The rows of A fall into 3 groups, and each row is roughly a mix of its group's hidden directions; some rows fit no group.
A, 97 rows:
[[ -3 -16  14   3  35 -15  16 -18 -24   7]
 [ 21  -2 -30  15 -21  10  -4  14  27  11]
 [ 30  -7 -27   3  19  -2  -7  19 -21 -16]
 [-18 -17  16  10 -11  26  -8  29  18 -13]
 [ 11 -11 -19 -10 -24 -11 -29  24   6  16]
 [ 21  13   4 -32 -18  -5  -3  33   7   3]
 [ 31 -22  -6  -4  -6 -24  -5  21  -5  22]
 [ -8  26   0 -19   8 -30 -26   3 -19  -6]
 [  7  11  -2   1 -38  -4 -18  24   9 -22]
 [  7   1 -32  23   6   6   4  15 -35  -1]
 [ -1  10   4 -17   9 -19 -11  35 -30  -3]
 [ 43   8 -11 -24   1 -17   9  10  -1   9]
 [  9  23 -20   1   9  18  16  25 -20 -19]
 [ 23 -27 -15  20 -14 -10   4  -4   6  30]
 [-22 -16   6   8  15  -5  29 -19 -29   3]
 [ 22 -19 -11  34   6  -6  18 -12  19  10]
 [  2  31   4   2 -20 -11 -21  27 -16  14]
 [ 11   6 -25 -13  26   0  28 -22  -6 -13]
 [ -6   8   0   3  40  15  11 -28 -13  -8]
 [ 14 -31 -14   3  36  -1   4   2 -21  -5]
 [ 31 -16  -2 -14  21  -8  10  -4  31 -11]
 [  4  16 -15   1  -9 -33   2 -26 -21  18]
 [-37   8  17   3  -6 -11 -19 -18  -6  23]
 [-26  20 -19  -5  23 -18 -14 -14 -19   9]
 [ -8  -4 -17 -22  14 -20 -28  23   6 -17]
 [-41  -4  -4  25 -20  -2 -12 -11  -9   8]
 [ 26 -10 -14  31  13  11  17   2  23  10]
 [ -3 -20  20 -13  -5  27   4   4  36   5]
 [ -3  14  24 -29 -31  14  -5   0   4  18]
 [ 23  -5   7 -14  19  17  14  15  29 -20]
 [ 13  16   0   2  -5  31  29  -1 -19  22]
 [ 16  12   1 -28   4 -32 -17  18  -7  15]
 [  5 -24  -2   6 -15 -32   2 -18  20  22]
 [-14   0  23 -36   1 -14 -16   6 -25   4]
 [-10   7   5 -10 -15  20  -4 -17  42  13]
 [  5   2  28 -14 -15   5   8 -15  38  10]
 [-18 -30  -3  18 -19   6  16 -24  13 -14]
 [ 34   9 -14 -19  18  13   7  21  -9 -17]
 [ 11  -4  20   1  26 -22  -5 -21 -26 -18]
 [-20   4  15  -5 -32 -19 -28  14   7   3]
 [  6  11  16 -26 -21  -9 -12  32  19   5]
 [ -7  -7   2  17  -2  14  17 -23 -26 -32]
 [ -8  -3  -7  15  -8  -3  -8   4 -51   2]
 [ 14  -4 -19  31 -17 -12  -4   4 -12  31]
 [ 39   1 -21 -10  15   1  26  -1   0  12]
 [-29 -10   6 -22  -4  -6 -31 -13  -7  20]
 [  2 -28 -10  -8  10 -33 -26   7  12   8]
 [  7 -16  -8 -20   9 -21  11 -21  26 -25]
 [ 21  -7 -12 -15  40  11  -3   6 -22  -5]
 [-18  -6  -6  19  10 -24  14 -21 -33   3]
 [-19 -14 -32  10  24 -14 -24   2  -5 -11]
 [ -8  22 -16   8  25  27  22  -3   4 -19]
 [-37  -3  12  30 -10  10 -14  11   1 -13]
 [-25 -11   9  20  -8  34  15 -12 -15 -10]
 [ -3  -4  15 -16 -35  -1 -20  -5  23  20]
 [-21  -7  15  -3  26  19  -5 -18 -28 -17]
 [ 13 -11 -11 -11   9 -32  -5  -6  37  -4]
 [ 24 -10   1  18  -5  -2 -13   9 -30  31]
 [ -1  -6  12  35  13  25 -10   4 -26  12]
 [ -3 -13  16  22  13 -18  10 -14 -36  -9]
 [ 11 -22 -14  16  15  12  27 -20  22 -11]
 [ 37   6 -16 -13  13 -32  -5  -3   6   5]
 [ -3 -17   6 -10 -11 -42  13  11 -17  15]
 [ 35  15 -15 -26  -8  17  -4  19   0  -3]
 [ 25  -2 -28  18 -17   0  -3  23  22  -7]
 [-24   4  32  -7 -18  11 -24  21   6   1]
 [-14   6  11 -25 -25   9 -20  -6  29  12]
 [ -7 -20  20  34 -21  26  -2   5  -4   0]
 [ 13   2  -2  -9   7  39  22 -23  17  -4]
 [-19   3   3  14 -38  12   8  -2 -29  -6]
 [ 18  17 -12 -10  18 -22 -23  22 -20  -5]
 [ 12  37   4 -25  11 -27   7  -5  -7   2]
 [ 31   0 -22 -14  18  11  -4 -28  -2  14]
 [  7 -24 -10   4  21  15  28 -26  10 -14]
 [ 23 -10 -32   5 -20  25   4  -6 -19   4]
 [ 24  -7 -21   3  17 -35  10  -9 -19   1]
 [-13  13  10  16   2   4 -20   2 -45   1]
 [ -2 -23   5  27  20 -29   1 -17  -1 -16]
 [ -6  15 -14  19  26   8  -5  -3 -33 -20]
 [-27  10  12   7 -12 -29 -25  17 -10   7]
 [  4   6 -21  27  15  10  17   5 -34 -10]
 [-24 -14  12  -5 -41 -13 -17   2   3   7]
 [  4 -20  -2  15   5  27  18   3  34  16]
 [ 27 -15   4 -26  10 -16 -12  15  24  13]
 [ 40  -3 -13 -20  14  -1 -14  18  15  -2]
 [ -6  20  12 -35   3  -4   1   7  19 -30]
 [  0  -6  24 -15 -25  -1  -8 -14  31  21]
 [ 19 -12 -29  17  20  20   6 -11 -19 -14]
 [  3  -1   3 -31   3 -26  -8   0  33 -15]
 [-26  12  -7  10 -15  33  19   8   2  20]
 [ -8  12  34 -12  -7  14  15 -24  23   2]
 [ 20   8 -16 -20  -8  28   8 -25  -9  18]
 [  2   8 -15  31 -28  12  -2   6 -30  -4]
 [ 33  10 -20  -8 -12 -31   3  10  13  10]
 [  9  -4  19 -21   1 -21 -31 -23 -11  11]
 [-15 -16 -21  -8  21 -22 -29  10 -17  -2]
 [  0 -15  27 -33   6   4  -5  -8 -13 -27]]
Here is one row of each group, with its name. Which group are the others in?
[ 20  17 -15 -18  40  -7   1  -1 -13  10]
L
[-15 -17   1   9 -23  35 -10 -16  14  16]
T
[-38  12  19  -5   5   7  -7 -22 -14 -18]
Q

[  4 -18  14 -25 -13   1  41   5   0   8]
T
[-28  -6   8  15   2  -5 -11 -21 -38  -1]
Q
[ 21  14  -8 -14  18 -19 -11  -1 -36   8]
L
[  0 -17  14 -10 -12 -28 -21   8 -32  10]
Q
[-34  -5   8  22   4   6   6  15 -29 -17]
T
[  7   2 -33  15  23   4   6  10  26 -19]
Q
[ -6  11   0   4  15   7  13   5 -49 -10]
Q
[ 18 -21   7  13 -10 -16 -16 -10 -38   1]
L
[ -8   1   5  23  16  40  20   1  12 -10]
L
